(in the rows, 128 means zero)
One turn sends every row of this set to another row. A few are shown first. Where does it send the rows asked after them?
j74: [122 139 105 145 122 117  90 111 111 122 146 127 142 141 133 101 115 152
 126  89 108 130 116]
j6: [114 124 120 165 135  98 127 128 107 152 123 140 136 132 131 108 141 145
 121 106 141 114 109]
j511: [143 131 150 158 128 132 102 113 129 130 132 120 129 151 110  85 128 131
 118  97 136 112 146]
j854: [ 95 111 147 151 119 123 122 127 103 144 157 118 128 130 116 109 139 164
 119 112 128 145 121]
j91: [143 151 138 165 132 110 110 106 149 143 140 130 137 117 134 123 161 145
 145 132 135 141 137]
j619: [155 128 146 140 102 147 104 113 121 153 134 120 126 115 145  80 133 158
 108 105 121 151 140]
j28: [142 129 115 152 107 121 110  91 117 150 133 129 158 142 124  99 121 159
 173 107 125 128 127]
j715: [133 138 112 129 116 121 108  96 137 134 140 136 146 151 128  86 138 129
 134 143 121 140 123]
j342: [132 115 124 161 144 104 127 105 139 168 155 146 134 124 152  83 124 152
 143 106 137 137 137]
j53: [159 124 140 170 132 138 104 120 164 127 129 121 140 131 140  87 113 158
 149 105 133 137 150]
j954: [105 148 129 164 131 123 110 132 123 149 136 145 122 159 144 110 126 149
 128 125 124 134 133]
j479: [118 117 141 150 132 144 118 147 132 132 101 151 136 138 111 107 130 151
 139 110 134 139 145]
j209: [134 147 138 131 139 133 114 119 110 146 131 121 166 126 125  97 138 149
  97 124 125 151 120]
j313: [138 116 127 151 123 127 109 134 153 138 165 136 123 126 136  86 141 173
 128 144 124 134 137]
j276: [150 125 159 130 115 139 114 111 122 108 140 122 152 119 114  98 142 160
 145 102 130 144 100]
j429: [133 114 141 154 123 131 121 129 117 162 113 136 144  95 135 116 123 141
 132  85 137 131 103]
j210: [137 113 140 128 164 130 110 114 149 141 136 131 114 133 128  97 135 148
 160 123 129 126 122]
j369: [148 113 122 164 156 127 109  87 109 135 134 124 150 116 119 104 129 156
 109 111 127 145 124]
j284: [132 124 121 163 124 147 139 112 127 146 127 146 144 154 120  89 124 162
 132 108 130 165 101]
j483: [131 123 150 144 124 123 128 141 126 149 144 117 153 105 122 114 110 139
 144  85 108 141 141]
j397: [127 116 161 142 111 103 110 134 127 157 157 117 127 115 125 107 122 158
 149  85 123 127 121]
j90: [139 103 136 154 121 139 119 108 147 127 116 109 135 122 124 108 125 177
 138  92 113 158 103]
j403: [153 107 150 162 107 115 112 129 141 142 127 124 167 132 104  84 118 161
 123 112 135 113 120]
j702: [118 110 117 126 124 139 103 116 128 127 145 131 152 129 119  98 100 134
 124 115 131 110 107]
j165: [144 138 123 155 131 123  99 126 158 141 133 170 131 122 143 101 123 136
 138 118 126 149 103]
j985: [114 128 109 156 113 122  84 113 134 126 153 117 152 139 145  95 127 153
 123 125 114 148 104]
j528: [153 123 161 154 125 125 143 123 135 150 135 144 134 129 121  90 140 165
 162 113 107 152 127]
j459: [139 130 151 152 109 113 118 130 137 133 146 130 113 144 154  90 146 132
 146 116 148 135 109]
j569: [134 146 143 119 150 122 115 113 118 116 134 125 133 106 120  99 133 137
 116 122 130 149 120]
j724: [145 109 143 148 124 134 112 128 167 134 133 138 169 125 139  92 111 154
 113 106 133 120 118]
j887: [126 136 116 150 103 137 112 114 125 161 138 116 124 103 112 116 119 140
 141 129 109 140 139]
j976: [122 113 138 184 103 123  89 125 133 122 138 126 171 118 130 107 128 154
 133 108 124 134 137]
j405: [149 143 114 143 137 119 111 111 117 146 127 129 101 126 128  96 139 144
 117 114 146 152 129]
j721: [104 114 120 151 118 107 121 122 107 130 102 118 128 128 117 103 132 147
 123 125 141 135 117]
j584: [153  98 134 162 139 117 129 115 134 125 125 117 148 109 118 114 140 167
 151 118 117 161 121]
j499: [138 112 131 144 101 126 111 133 163 178 130 129 128 116 125  95 132 148
 152 103 131 123 129]

j985 -> j584
j619 -> j887
And these:
j91 -> j342
j53 -> j405
j369 -> j429
j721 -> j403

One turn sends every row of this set to another row. A few are shown first. Where does it send the rows asked after them?
j368: [140 135 148 138 126 132  95 131 120 120 113 114 130  99 129 121 147]
j127: [154 148 156 102 116 135 142 151 136 140 115 157 141 132 120 131 121]
j611: [125 129 138 128 117 128 118 137 147  96 137 123 125 169 124 133 114]
j445: [118 129 149 107 118 123 144 134 155 152 113 148 120 121 122 137 124]
j299: [141 149 154 125 128 136 115 152 156 122 134 108 119 103 125 137 105]
j557: [121 129 144 108 134 122  92 144 113 122 125 106 117 110 129 125 147]
j400: [142 116 156 124 117 138 158 139 142 103 141 152 115 125 138 126 142]
j466: [136 115 144 112  97 157 152 130 145 107 141 128 138 131 128 116 139]
j249: [124 149 150 119 126 143 153 130 143 142 109 135 154 119 129 134 124]
j273: [129 138 162 119 127 128 101 124 137 127 154 140 133  97 131 133 118]
j95: [114 140 150  85 139 133 144 145 125 142 132 146 138 129 131 136 118]
j876: [128 130 147 129 135 125  96 144 134 120 116 110 108  95 131 131 135]
j949: [130 130 150 109 118 121 134 135 106 140 115 104 124 119 110 113 153]
j656: [120 145 145  93  98 126 135 142 154  96 140 142 125 132 123 144 153]
j318: [118 142 140 150 113 136 123 128 137  94 134 136 135 150 133 133 112]
j773: [120 136 154 110 130 129 158 140 145  95 140 135 131 132 138 144 159]
j396: [105 135 139 129 114 126 120 131 113  96 141 147 125 153 129 130 122]
j59: [127 143 138  94  93 155 143 157 138  97 141 134 129 129 128 128 130]
j697: [131 136 139 132 104 125 124 138 113 100 126 143 127 167 117 120 131]
j260: [140 131 149 109 126 129  75 140 129 119 137 116 129 111 126 125 135]
j950: [157 136 148 122 128 136  92 152 121 116 117 106 127 116 126 120 138]
j20: [116 126 137 138 112 119 134 138 134 103 117 127 110 161 119 129 126]
j916: [147 139 155 105 139 119 127 158 135 128 121  91 116 129 115 131 131]
j899: [131 149 159 114 109 120 109 122 107 131 134 136 146 105 116 121 149]
j486: [136 134 153  88 124 132 128 129 152 145 133 137 154 144 121 137 127]

j445 -> j95
j916 -> j899
And these:
j611 -> j697
j400 -> j773
j368 -> j876

